In the data rows, the value 128 means zero.
Each row in the table below has a label, given by one hidden rule.
[134 127 123 114 116 120 115 119 128 121 127 118 126 123 122 125 140 126
 131 126 132 118 126 132 130 134 138] 2
[ 90 117 125 144 169 136 145 128 133 123 135 126 135 129 150 132 149 115
 141 136 103 123 139 139 143 137 128] 0
[ 91 147 133 168 137 147 200 130 141 124 148 128 143 138 172 141 146  79
 138 140 153 129 150 111  76  83  96] 0
[ 90 105 125 110 118 128 210 126 130 120 130 123 129 127 123 158 147  54
 138 126 134 120 130 129 136 137 121] 0
[ 91 147  66 173 150 139 145 130 140 139 141 125 142 132 208 122 154 130
 148 139 135 127 145 149 149 143 149] 0
[ 92 124 142 119 127 137 131 129 139 132  80 128  56 141 138 149 152 125
 132 133 145 122 179 143 142 149 133] 2
[ 91 116 137 118 126 132 125 127  93 130  99 128  86 177 137 151 149 125
  89 129 143 120 163 136 139 146 127] 0
[131 104 150 121 118 128 113 122 123 119 151 155 129 123 129 157  94 155
 127 130 140 150 129 131 134 157 123] 1
[ 91 153 151 136 147 145 168 139 148 139  44 135 149 151 146 135 158 113
  48 142 158 129 152 151 155 157 157] 0
[146 147 125 130 115 118 110 118 128 119 129 120 125 120 134 125 136 130
 130 126 137 116 123 132 129 133 149] 1
[145 160 138 126 129 127 146  84 137 124 137 127 134 128 130  90  78  68
  65  66  68  95  68  72  76  83  96] 0
[ 95 120 123 116 121 128 120 123 128 124 130 119 129 125 125 132 145 126
 136 131 136 120 132 138 135 133 132] 2
[115 120 127 158 120 127 112 123 127 121 130 167 128 127 165 134 143 172
 132 132 143 119 131 135 133 136 131] 1
[168 141 134  95 134 126 131 124 146 139 144 122 128 131 123  83 147 140
 141 141 148 124 132 152 141 172 148] 2
[103 109 117 120 123 128 158 125 132 127 133 121 129 127 128 126 146  95
 140 129 139 121 133 140 140 136 126] 1
[142 114 127 144 117 122 112 105 126 122 131 122 124 123 147 116 122 132
 131 131 138 118 127 134 132  83  96] 2
[ 90 132 142 125 133 138 142 132 139 130  45 129 140 142 139 142 152 116
  47 134 149 124 145 141 144 149 142] 0
[132 104 135 123 122 128 117 133 126 148 143 158 129 123 100 161  71 161
 129 136 140 176 134 134 141 153 123] 2
[108 112 132 124 127 134 118 111 132 128 137 122 137 129 129  95 128 136
 101 136 148 123 137 151 144 135 125] 2
[109 120 127 177 127 129 188 126 133 122 137 126 129 128 181 138 144  74
 132 132 142 120 132 121 138 137 130] 0
[133 102 133 123 121 127 116 154 116 120 169 132 131 123 112 158  92 139
 129  66  68  95  68  72  76  83  96] 0
[136 125 126 116 118 123 113 121 128 119 129 118 129 123 121 110 142 131
 134 130 138 118 127 138 133 132 135] 2
[ 98 119 100 132 125 126 122 123 129 150 131 121 129 126 140 144 145 128
 135 127 133 118 133 134 137 136 129] 2
[160 158 133 166 145 124 162 100 136 125 137 126 133 129 163 112 114 101
 141 136 131 121 128 139 140 137 159] 0
[137 177 130 123 127 125 123 109 134 124 135 121 132 131 124 110 124 133
 140 135 146 122 132 145  76  83  96] 1
[139 117 127 132 124 126 117 123 129 123 131  96 133 124 135 103 145 132
 136 134 138 120 131 145 135 132 128] 1
[ 91 133  90 151 136 134 131 128 135 170 136 122 137 133 153 137 151 133
 145 135 136 122 145 141 145 140 140] 1
[115 164 131 127 130 131 120 128 136 150 136 112 137 129 105 107 147 141
 144 134  68  95  68  72  76  83  96] 0
[105 111 136 119 126 134 119 127 109 126  44 127  58 161 137 157 149 130
 147 133 144 121 151 139 139 145 124] 1
[140 108 121 116 135 124 115 122 126 124 129 119 126 123 121 106 143 132
 134 133 122 117 127 138 132 133 123] 1
[134 139 141 126 126 134 120 178  99 120 133 137 135 125  86 158 100 147
 134 136 137 177 139 134 141 141 149] 2
[151 187 135 163 124 122 132 113 136 123 134 166 132 127 166 133 130 160
 136 133 143 119 129 136 139 138 181] 0
[118 112 110 133 135 127 113 122 131 148 130 122 129 125 134 127 144 134
 137 132 123 117 133 138 136 135 125] 1
[114 106 121 108 138 121 108 119 125 120 126 120 120 121 122 140 140 127
 128 128 107 116 127 132 131 132 122] 1
[136 124 124 113 116 122 110 121 127 119 129 118 126 122 123 114 141 132
  65  66  68  95  68  72  76  83  96] 0
[ 99 112 141 124 172 139 126 175 129 130  73 139  95 151 141 159 152 138
 102 138  98 164 190 140 144 150 130] 0
[168 108 129 131 127 122 138  85 132 128 135 123 130 122 123  84  94 120
 141 138 146 120 129 146 139 132 123] 1
[ 91 154 127 172 147 138 128 128 136 121 138 127 138 132 176 139 149 136
 144 135 133 124 143 146 146 139 155] 0
[128  98 128 113 109 119 106  93 124 118 126 122 119 120 124 155  75 128
 124 126 135 135 124 127 131 134 117] 1
[127 174 130 137 119 120 111 118 130 117 131 121 127 123 144 140 134 135
 130 129 138 118 127 133 133 137 170] 1
[123 113 117 127 132 130 158 124 132 139 134 121 131 128 130 118 146 100
 142 131 132 121 132 139 139 136 125] 1
[167 153 132 140 130 129 127 123 140 155 142 122 100 134 113  83 146 142
 192 139 149 123 139 143 145 138 155] 1
[135 102 132 124 123 133 140 178 125 121 127 138 136 123 106 154 132 133
 133 137 131 177 137 133 141 142 124] 2
[166 107 170 103 129 131 167 127 113 138 134 134 135 158 120  84 149 107
 146 135 143 122 133 145 141 160 125] 1
[119 137 127 117 121 124 113 121 130 137 131 115 127 126 110 124 143 135
 135 129 139 119 132 138 135 134 145] 2
[154 150 130 132 129 127 123 125 134 126 135 105 136 127 132  84 147 137
 141 136 143 122 133 147 140 137 153] 1
[126 130 126 114 116 122 109 120 127 118 128 146 125 122 124 131 140 155
 131 127 137 117 129 133 130 134 139] 2
[118 128  88 169 172 132 121 125 136 128 138 127 138 127 208 112 150 141
 142 138 104 122 137 147 141 137 136] 0
[135 161 134 122 128 125 159 101 133 124 134 121 132 128 126 114 115 103
 142 134 146 122 130 140 141 138 161] 1
[133 103 143 123 121 132 120 178 132 118 142 150 133 123 130 156 114 156
 132 136 134 178 132 132 140 153 125] 1
[133 104 135 124 123 131 118 172  97 118 128 133 134 122  88 159  88 145
 135 136 135 178 137 132 138 137 122] 2
[116 114 115 126 123 130 117 124 130 134 132 119 133 128 132 106 146 133
 140 134 140 120 137 144 137 134 127] 1
[167 183 129 117 118 117 110 118 133 120 128 117 127 122 120 115 138 134
  65  66  68  95  68  72  76  83  96] 0
[ 98 101 122 108 114 125 139 121 125 119 126 118 125 124 121 143 142 103
 130 127 131 117 127 133 132 133 119] 2
[168 128 112  87 127 127 134  87 135 131 141 123 111 133 156  84 102 134
 171 140 149 124 132 150 141 138 139] 1
[167 107 126 126 120 126 122 123 133 125 133 118 133 125 121  85 145 133
 140  66  68  95  68  72  76  83  96] 0
[136 114 110 130 125 136 133 177 117 120 129 137 142 123 131 149 125 143
 135 141 135 177 139 135 140 139 132] 1
[134 142 131 143 135 136 126 130 138 143 141 133 143 132 123  83 151 151
 135 141 152 125 143 156 148 139 149] 2
[138 145 143 133 133 136 155 158 145 122 137 134 142 126 133 133  67 126
 144 145 146 177 142 143 154 142 153] 0
[ 90 125 128 140 129 132 117 126 130 121 132  82 134 129 145 138 148 134
 138  66  68  95  68  72  76  83  96] 0
[ 91 134 126 152 137 133 121 126 132 123 135 121 134 127 160 126 146 135
 141 134 134 122 138 144 140 135 141] 1
[135 105 135 128 125 139 120 177  75 118 133 141 139 125  64 158 126 150
 134 138 133 177 144 135 139 141 124] 2
[131  99 126 117 116 126 126 177 122 118 126 130 129 119 110 154 132 129
 127 129 131 177 129 128 133 136 119] 2
[101 104 135 121 140 137 117 176 137 122  61 130 104 138 135 159 143 135
  91 137 123 165 143 135  76  83  96] 0
[167 137 131 133 129 129 125 124 137 167 136 110 135 130  91  83 147 137
 147 138  68  95  68  72  76  83  96] 0
[ 99 105 136 120 186 134 116 142 131 129  46 131 114 141 132 159 146 132
  76 138  82 137 155 137 139 146  86] 0
[112 101 130 118 129 131 111 176 136 121  84 129 114 130 131 156 142 134
 104 132 125 166 137 131 136 141  94] 1
[134 106 137 127 123 130 120 143 126 161 155 173 133 127  85 161  80 178
 133 137 141 178 136 137  76  83  96] 0
[168 141 139 150 136 132 137 125 148 152 147 125 120 134 119  83 149 142
 137 147 154 125 140 156 145 139 147] 1
[153 199 132 117 123 120 117 116 133 120 132 117 131 124 123 119 133 134
 136 131 139 121 124 136 133 138 186] 2
[127 119 122 111 113 120 106 119 124 117 126 120 125 121 120 134 139 128
 127 125 131 115 123 129 128 132 132] 2
[ 94 130 129 147 128 135 164 125 134 123 139 124 135 132 154 126 144  96
 136 135 145 124 138 120 143 139 136] 1
[134 146 127 116 119 121 116 111 127 121 129 118 128 123 121  90  78  68
  65  66  68  95  68  72  76  83  96] 0
[107 131 122 106 110 118 102 118 125 117 123 116 122 123 120 156 139 129
 126 121 133 116 125 127 127 134 141] 2
[134 104 139 125 126 135 121 178  96 119 133 144 135 123  89 157 114 151
 133 139 134 177 141 133 138 143 125] 2
[109 131 122 122 125 131 132 126 132 130 131 119 132 129 128 118 146 123
 140 131 138 122 135 142 139 135 140] 2
[ 90 116 125 154 123 131 157 125 130 119 133 124 130 127 161 148 144  97
 135 129 141 121 136 128 139 137 127] 0
[147 130 123 108 110 114 107 118 124 118 123 116 120 120 118 134 137 125
 124 124 131 114 121 127 126  83  96] 2
[168 107 127 128 123 126 131  98 131 126 134 121 129 124 124  83 113 124
 137 135 144 120 130 144 137 133 121] 1
[133 102 126  73 124 126 112 122  88 140 132 138 126 169 114 131 143 144
 132 127 135 119 131 134 133 173 120] 1
[130 101 132 122 118 129 114 176 110 119 127 130 129 122 100 157 108 137
 128 134 133 177 133 129 137  83  96] 2
[116 175 132 154 123 125 114 112 133 122 135 134 129 125 162 155 128 144
 136 132 140 121 149  92 136 139 171] 0
[127 106 123 152 116 121 110 114 125 118 129 119 124 122 156 128 134 133
 132 129 137 116 128 133 130  83  96] 1
[130 100 139 118 117 127 116 140 128 119 137 140 128 120 127 157  91 144
 128 130 135 167 130 130 135 143 121] 1
[169 172 135 143 126 122 127 117 140 167 137 125 135 129  98  84 139 140
 143 138 145 121 136 128 138 138 169] 2
[147 170 132 146 133 119 139 107 133 121 131 123 129 127 148 128 124 114
 134 130 131 120 126 135 135 137 167] 0
Which label does each new row get?
[142 144 104 132 129 132 141  85 136 130 143 125  97 132 174 106  74 132
 187 137 152 125 137 150 146 138 146] >> 0
[137 159 131 175 121 120 119 103 128 121 131 141 126 123 181 149 116 145
 129 132 143 116 153 130 133 138 158] >> 0
[126 152 127 110 113 120 108 119 127 120 127 135 124 123 122 140 138 147
 128 124 138 117 125 129 129 137 155] >> 2
[143 189 138 147 124 122 126  93 134 124 135 150 133 128 152 144 104 154
 135 132 143 121 169 135 139 140 185] >> 0
[159 131 123 110 111 116 110 117 125 120 122 116 121 119 120 122 137 128
 126 126 133 115 122 127 128 133 140] >> 2
[168 133 125 116 158 115 112 117 128 122 127 122 124 122 119 115  78  68
  65  66  68  95  68  72  76  83  96] >> 0
[160 141 128 133 125 117 128 110 131 120 132 122 128 122 138 118 129 119
  65  66  68  95  68  72  76  83  96] >> 0
[149 137 126 117 118 123 115 120 131 122 131 129 130 125 122 107 141 142
 132 132 138 117 128 140 134 134 144] >> 2
[ 93 165 134 130 132 134 121 130 137 136 141 129 139 133 128  90  78  68
  65  66  68  95  68  72  76  83  96] >> 0
[147 129 130 130 123 123 125  92 129 122 133 120 128 124 133 114 103 123
 135 133 138 119 125 137 136 134 138] >> 1
[ 90 132 126 118 125 134 116 126 132 130 134 116 134 128 118 119 148 138
 142 135 144 122 140 147 143 136 140] >> 1
[128 153 131 120 124 129 115 125 133 122 133 165 132 126 131 118 142 175
 140 133 143 121 131 141 138 138 156] >> 2
[107 115 124 116 162 125 113 123 127 122 129 123 127 126 124 133 144 131
 135 132  94 118 133  72  76  83  96] >> 0
[148 117 127 160 116 120 109  96 127 121 129 121 124 121 162 124 108 131
 131 130  68  95  68  72  76  83  96] >> 0
[160 148 128 143 122 122 118 115 133 121 133 128 127 126 144 114 133 139
 136 133 141 118 138 111 132 135 151] >> 1
[ 90 118 129 141 121 131 110 125 130 163 134 149 131 129 116 146 146 157
  93 130 142 119 140 136 140 138 131] >> 2
[137 115 138 136 130 140 122 177  67 121 173 145 143 127  57 160 105 151
 139 139 136 177 144 138 145 177 133] >> 2
[101 155 131 139 130 134 117 129 136 149 137 139 139 131 120 112 149 156
 119 138 150 123 142 146 146 139 157] >> 2
[133 109 118 127 124 133 127 176 122 120 130 132 137 123 131 154  99 140
 130 137 135 177 136 134 142 138 126] >> 0
[129  98 128 115 116 124 112 149 130 116 125 126 124 121 123 155 102 133
 124 130 132 168 129 127 133 134  96] >> 2
[159 119 125 110 108 115 107 116 125 120 124 117 122 119  63  90  78  68
  65  66  68  95  68  72  76  83  96] >> 0
[145  93 119 108 105 115 104 115 120 117 122 117 119 118 116 131 137 123
 124 123 129 111 119 125 122 130 113] >> 2
[134 107 167 125 123 133 118 161 123 120 167 176 134 127 131 157 119 176
 130 134 139 172 133 135 138 174 126] >> 1
[136 107 134 125 127 135 165 178 100 129 135 148 139 124  78 160 119 118
 137 137 134 177 140 135 143 147 126] >> 2
[154 173 128 120 117 116 109 118 130 120 126 119 126 121 126 124 136 132
 128 126 136 118 123 133 129 136 171] >> 1
